In the rows, 128 means zero.
A state moves one step at a time under one of 8 hidden systems, and each row is a state written as 18 numbers. Each run below is a few steps of one system.
P, trace 1 (8 x 18):
[[160 108 152 161 169 110  58 141 132 138 171 117 159 151  81  95 113 130]
 [173 181  91 165  86 136 125 153 122 142 159  91 128 148 177 119 119 128]
 [116 106 174 180  88 106 108 131 142 156 107  84  90 100 119 157 159 135]
 [101 165 144 112  78 105 178 131 137 163  98 135 152 160 121  95 123 152]
 [119 143 147  86 129 129 109  69 114 130  84 119 105 116 122 182 109 108]
 [ 75 107 137 124 153 123 153 112 144 120 148 124 165 138 113  92  79  89]
 [134 126  82 131 160 144 109 126  97 131 101 157 124 150 187 152 113  91]
 [122 105 135 193 158 131  97 126 170 107 131 143 112 133  91  98 125 121]]
V, trace 2, 8 rows:
[[109 120 140 117  89 117 182 162 136 139 164 102 147 114 134 105 143 149]
 [120 111 137 118 115 130 165 136 112 105  80 159 117  98 127 151 169 145]
 [109 132 142  99 139 136 162 112 157  93 136 140 137 117  79  98 119 142]
 [144 100 114  72 159 145 133 139 101 104 152 137 134  97 136 150 145 135]
 [144 126 127 168 127 139 151 139 128  71 148 124 144 101 102 114 129 118]
 [135 121 100 110 130 144 154 167 146 127 163 136 112 122 152 110 158 160]
 [153 116 150 152 126 122 122 147 125 108 111 148 130 109  90 128 168 160]
 [139 160 132  88 103 130 155 135 146 125 158 114 133 125 107 107 134 167]]
B, trace 3 (8 x 18):
[[133 137 136  92 147 133 152 106  94  84 170 107 194 114  99 120  77  91]
 [122  96  75 150 157 159 153 153 109  90 153 134 132 114 185 131 120  81]
 [124  83 128 199 151 129 115 154 155 107 116 163 113 120 103 104 161 136]
 [163 152 113 100 148 133 101 137 152 139 129 168 105 154 112 109 154 184]
 [163 133 157  96 121 124  95 118 124 131 158  84 114  99  99 158 139 154]
 [139 153 127 121  82 122 175 153 113 127 159  93 155 117 141 116 129 141]
 [112 111 128 135 100 134 166 130 108 113  87 129 110  94 156 167 155 119]
 [ 91 124 142 126 128 126 169 115 153 104 101 155 137 124  90 104 122 130]]
V, trace 4:
[[ 36  96 120  96 148 125 126  87 173 195 126 109  84 153 182 133  83  84]
 [117 104 129 152 181 106  85 113  68 143  57 178 182 172 134 141  91  68]
 [134 200  75 139 145 159  99  70 159 118 135 125 101 172 156 117  52  81]
 [124  66 123 167 184 117  32 140 129 185 145 109 103 153 165 141 118  94]
 [165 194 113 200  98 106 100 134 102 165  97 127 170 199 151 100  90 107]
 [114 152 122 139 107 128  75  90 171 194 103  98  42 152 168 161 121 125]
 [ 97 104 183 148 133  72  83 119 112 204  92 111 169 175 106 118  97 105]
 [120 195 106  98 102 131 132  77  99 156  80 115 124 162 178 163  75  87]]
W, trace 5 (8 x 18):
[[ 78 112 189 118  59 104 167 100 102 155 123  32 138  80 137 184 106  87]
 [ 31 106 131 114 114 119 214 105 113 133  67 145 157 130 162 131  93  67]
 [ 83  99 112 102 198 151 126  72 139  95  61 204 100 131 118 147 109  86]
 [129 108 107 115 224 139  69 110 158 117 159 172 141 169  91  85  87 112]
 [198 124  88 174 179 136  44 162 101 130 167 134 139 156 152 123 125 117]
 [165 139 124 229  91 125 102 170 162 134 162  92 104 132 133 102 152 145]
 [145 166 134 144  54 105 138 161 135 188 107 112 110 149 157 128 170 182]
 [126 173 178 110  60 111 147  90 126 139  85  94 114 109  94 161 137 151]]
K, trace 6:
[[131  94 179 221  71 111 142 146 112 105  86  96 115  69 106 166 175 124]
 [ 84 151 123  59 101 120 209 144 179 155 143 153 136 152 121  64 137 185]
 [132  99 166  69 142 128 103  81  83 111  74 122 103  75 111 219 143 115]
 [ 98 115 126 121 156 134 175 132 154  85 205 115 187 130  91  58  76 105]
 [144  96  69 101 160 160 120 148  85 121 107 161  87 107 216 187 165 115]
 [126  94 161 219 145 117 124 149 160  81 134 148 152 116  45  77 139 133]
 [165 169  75  45 133 150 125 147 141 152 145 159  89 151 172 128 162 194]
 [160  97 197 180 109 108  85 121 110 102 126  77 132  73  61 169 150 125]]
Q, trace 7, 8 rows:
[[112 111 126  76 118 114 126 157 146 203 197  78 118 140 170 117 134 158]
 [164 142 167 170  91 103 127 134  58 117  78 111 175 115 111 163 134 110]
 [ 79 157 120 114  92 146 200 104 193 105 141 115  95 114 122 101 114 136]
 [ 99  82 142  88 166 107  98 119  93 176  76 153 127 137 152 172 138 113]
 [147 168 116 144 149 145 141 102 128  65 141 144 173 141  84  92  76 103]
 [113 103  83 130 143 153 111 140 151 150 148 118  67 126 200 149 139 115]
 [145 101 162 183 146  94  97 158 108 136 121 143 182 149  82  94 131 128]
 [163 199  85 118  86 154 151 133 154 120 136 128  92 139 153 117 138 164]]
E, trace 8, 8 rows:
[[ 94 102 129 157 118 136 183 155 181  99 154 136 116 105 108  85 151 149]
 [159 129 115  94 142 124 110 155 113 143  98 181 116 139 130 136 179 184]
 [168 162 150 127 115 139 121 108 142  81 152 101 122  95  69 133 126 150]
 [132 118 123  63 117 120 148 161 109 166 176 101 144 125 160 130 144 154]
 [142 107 153 165 106 123 152 141  92  88  98 125 144  82 112 157 156 120]
 [ 95 139 117  78 121 140 193 127 159 116 136 147 131 126 121 100 130 151]
 [146  86 140  98 168 128  97 133  99 115 110 154 121  99 113 164 164 140]
 [146 150 119 127 134 143 158 135 137  79 176 125 163 122  94  87 110 136]]
P, trace 9, 8 rows:
[[109  99 124 143 147 120 156 150  96 111 112 157 183 136 130 107 117 102]
 [136 145  87 136 147 161 125 113 142  93 107 159  86 126 148 140 132 120]
 [125  84 143 130 167 118  94 146 152 145 159 132 126 135 101 104 140 150]
 [176 168 108 129 114 127 121 150 100 129 140 132 156 148 139 118 127 145]
 [133 123 145 150 104 133 120 118 148 118 141  86  91  95 116 150 140 133]
 [107 116 143 115 103 104 162 156 123 160 129 125 155 134 136 110 139 145]
 [137 153 134 114 117 133 136 101 109 107  83 141 117 113 120 162 130 124]
 [ 91 107 133 106 148 135 147 110 158 120 151 123 125 119 112 111 110 118]]
Y, trace 10:
[[101 110 136 224 102  95 143 149  70 149  64 128 185 151 171 131 105  58]
 [ 73 165 109 163 102 148 163  88 213 118  79 160  55 146 122 103 120 130]
 [122  99 141  49 190 109  64 116 131 186 101 170 112 162 116 138 142 163]
 [175 192 116 132 142 133  86  88  89 109 134 111 169 160 117 131  58  86]
 [ 95 104 123 168 115 134 105 120 166 162 164  64  72 122 174 141 110  93]
 [111 116 152 173 112  85 118 152 117 188  74 154 160 175 128 103 135 134]
 [135 203 104 119 102 148 134  82 150 118  77 146  86 146 138 144 112 131]
 [101  97 167  76 155 111  80  96 146 173 140 101 109 128 105 148 116 130]]
E, trace 11, 8 rows:
[[128 149 143  71 137 130 150 100 130  98 102 163 138 117  77 129 130 152]
 [139 108 125  60 167 142 120 119 112 109 164 121 137 102 118 147 125 129]
 [142  95 117 139 146 136 146 163 107  92 166 123 161 103 128 116 137 118]
 [130 119  97 140 122 146 163 163 139 106 131 153 112 113 150 115 164 148]
 [143 119 141 128 127 127 121 143 152 120 120 146 105 113  98 122 169 175]
 [165 160 134  91 118 125 127 136 119 126 145 123 142 129 106 122 139 168]
 [144 126 140 101 106 127 140 132 107 119 146  94 128  92 128 158 143 136]
 [113 108 147 116 112 120 172 148 115 119 134 122 155 106 121 123 141 135]]
K, trace 12 (8 x 18):
[[120 142 155 148 103 118 143 119 159 122  95 142 118 127  82 110 144 157]
 [127 140 135  55 132 125 120 110 137 152 141 115 116 131 121 138 123 152]
 [128 115 148 126 128 123 129 116  93 110 139  97 159 105 118 150 108  94]
 [103 123  96 136 129 143 169 142 136 115 142 131 133 131 161 110 114 108]
 [116  93 128 146 148 125 114 132 124 127  89 156 110 122 130 142 150 124]
 [141 143 127 125 148 131 124 126 146 115 136 151 140 144  91  95 121 148]
 [156 134 119 110 134 137  99 124 121 134 141 114 104 120 141 157 135 134]
 [137 118 145 160 113 113 132 150 122 129 149 103 154 125 115 111 128 125]]
W, trace 13 (8 x 18):
[[ 84 106 155 136 112 113 165 116 118 126 123 100 155 111 120 131 106  90]
 [ 93 118  99 115 147 143 157 117 120 118  95 161 125 134 162 135 117  98]
 [116 104 132 130 174 137 104 110 152 108 115 162 112 128  94 120 125 124]
 [154 140 104 119 162 132  95 140 128 133 157 146 146 162 130 101 112 132]
 [166 120 125 167 130 131  90 145 121 121 142 109 113 117 130 142 143 129]
 [129 142 130 157  91 116 146 152 147 146 143 107 131 140 135 101 137 143]
 [135 145 136 117  92 119 135 130 114 144  93 128 113 122 141 156 153 147]
 [106 141 157 107 109 121 148  98 144 126 123 110 129 118  98 129 112 129]]
B, trace 14:
[[176  96  96 118 200 154  97 145 100  68 132 185 135 110 113 135 154 134]
 [171 131 114 143 148 157 114 145 175  78 196 124 104 105  89  98 147 162]
 [177 106 123  99 121 127 124 190 116 138 172 124 120 104 139 130 194 191]
 [170 160 153 145  68 130 153 136 120  88 123 109 118  82  93 144 174 172]
 [103 135 129  61  89 139 207 132 141 116 132 125 114  91 135 135 156 167]
 [116 101 156  94 129 125 174 122  83  83  96 145 163  80  97 158 146 122]
 [115 140  95 102 150 164 190 115 133  53 135 165 145 111 117 106 110 113]
 [120  57 115 106 192 149 126 142 122  84 148 159 122  91 122 135 151 122]]
Y, trace 15:
[[ 87  77 135 111 163 110 175 152  81 118 100 177 208 136 125 104 116 103]
 [125 140  77 152 163 178 153 103 149  38 116 174  98 110 132 130 113  93]
 [124  65 131 124 197 128  81 156 168 139 185 145 113 129 100  93 149 153]
 [204 161  89 158 133 131 101 174  82 120 141 147 169 156 150 113 137 140]
 [158 150 143 171  79 138 115 128 166 116 157  74  73  96 115 143 153 153]
 [122 117 160  87  89  93 152 170 115 186 139 110 157 132 131 118 161 176]
 [139 160 137 114  88 134 173 107  83  88  78 128 142  95 125 170 132 119]
 [ 71  95 148  84 136 136 174 103 164 109 157 109 117  92 102 121 117 122]]
Q, trace 16:
[[155 163 159 132  62  97 159 156  84 144 137  87 188 126 122 122 132 148]
 [ 95 149 148 127  63 134 182  97 147 118  87 101  86  92 134 165 138 129]
 [ 62  98 160  73 149 107 151 101 128 152  96 144 150 134 109 127 107 112]
 [132 158  87  99 162 155 136  94  99  88 101 165 144 140 148 142  88  88]
 [103  88 104 166 180 149 102 119 159 109 153 127 101 128 140 118 104  85]
 [150 115  97 159 153 119 106 181 115 153 142 158 155 169 154  89 140 138]
 [178 161 127 185 105 133  94 136 147 119 118 124  96 132 110 127 149 157]
 [124 130 157 105  99 107 120 141 157 179 162  86 114 135 114 113 141 170]]

Which system made each of these runs?
trace 17 (2 x 18):
[[127 163 169 216  55 109 143 135 183 130 120  94 106 126  80  94 145 159]
 [113 150 142  34  89 106 138 128 128 211 117 112 114 151 156 142 147 181]]
 => K
trace 18, 2 rows:
[[ 77 130 119  52 171 142 148  89 191 125 176 135 122 144 103  85  80 128]
 [146  74 103 129 198 128  71 143  68 133 118 151 148 135 171 166 123  83]]
 => Y
trace 19:
[[ 95 131 100 172 113 140 164 135 151 125 134 122 118 141 165 103 108  96]
 [122 104 130 146 146 116  87 132 127 163  80 153 101 143 141 146 150 131]]
 => P
trace 20, 2 rows:
[[130 122 108 166 140 141 120 108  81  98 102 119 137 118 165 172  98  57]
 [ 79  94 109 190 145 138 144 140 182 123 127 151 101 139 139  89 128 107]]
 => P
trace 21:
[[126 139 113  41 133 136 186 138 102 111 136 151 164 119 134 122 131 150]
 [130  89 137 125 159 148 135 111 104  60 134 125 130  70 105 165 129  96]]
 => Y
trace 22, 2 rows:
[[140  43 121 178 165 143 110 154  79  78 118 132 113  63 154 188 163  84]
 [ 98 135 100 170 126 139 192 167 195  99 164 166 141 151 109  32 132 148]]
 => W
trace 23, 2 rows:
[[153 162 138  94  85 103 156 150  58 160  62 160 176 149 143 145 153 160]
 [ 95 159 141 118 104 153 160  50 153  79  98 103  88  91 106 165  92  91]]
 => B
trace 24, 2 rows:
[[156 197 149 109  96 128 121 101 171 125 134 120 112 143  69 103 126 181]
 [139 117 134  52 124 120 109 128  89 174 146  92 119 113 167 178 137 135]]
 => Y
trace 25 (2 x 18):
[[ 92  44 135 170 192 126  85 144 166 137 131 161 101 132 115 109 148 120]
 [184 177  89 139 140 125 105 163 118 143 130 175 161 187 133  83 132 160]]
 => P
trace 26, 2 rows:
[[157  95  89 108 163 140 107 175 123 135 149 162 103 127 166 132 174 162]
 [174 140 152 165 110 122 129 154 135  90 145 128 145 109  65 100 156 168]]
 => W
trace 27:
[[ 89 103 132 139  94 125 209 168 147 113  67 198 118 110 114 105 196 179]
 [127 144 142  40 152 140 153 103 156  90 113 183 123 113  54 111 148 187]]
 => V
trace 28:
[[ 99 109 103 155 133 162 179 117 131  60 136 125 116  86 143 140 111  79]
 [ 90  72 111 108 170 130 144 159 154 138 133 177 116 133 139 102 155 148]]
 => W
trace 29, 2 rows:
[[137  99  92 117 187 164  72 116 171 118 121 170  38 124 141 150 158 143]
 [183 143 148 135 159 100  58 146 120 151 169 125 183 173  75  83 111 155]]
 => Y
trace 30, 2 rows:
[[142  97  93 100 178 133 117 162  80 131 132 168 158 141 167 132 135 120]
 [153 121 124 189 142 150 122 133 153  61 143 134 113  98  88 115 139 128]]
 => W
trace 31 (2 x 18):
[[113 123 186  86 151 104 124  88 128 113  42 199 139 129  31 129 145 160]
 [147 183  89  44 170 157 117  76 128 104 182 117 147 154 132 118  53 103]]
 => W
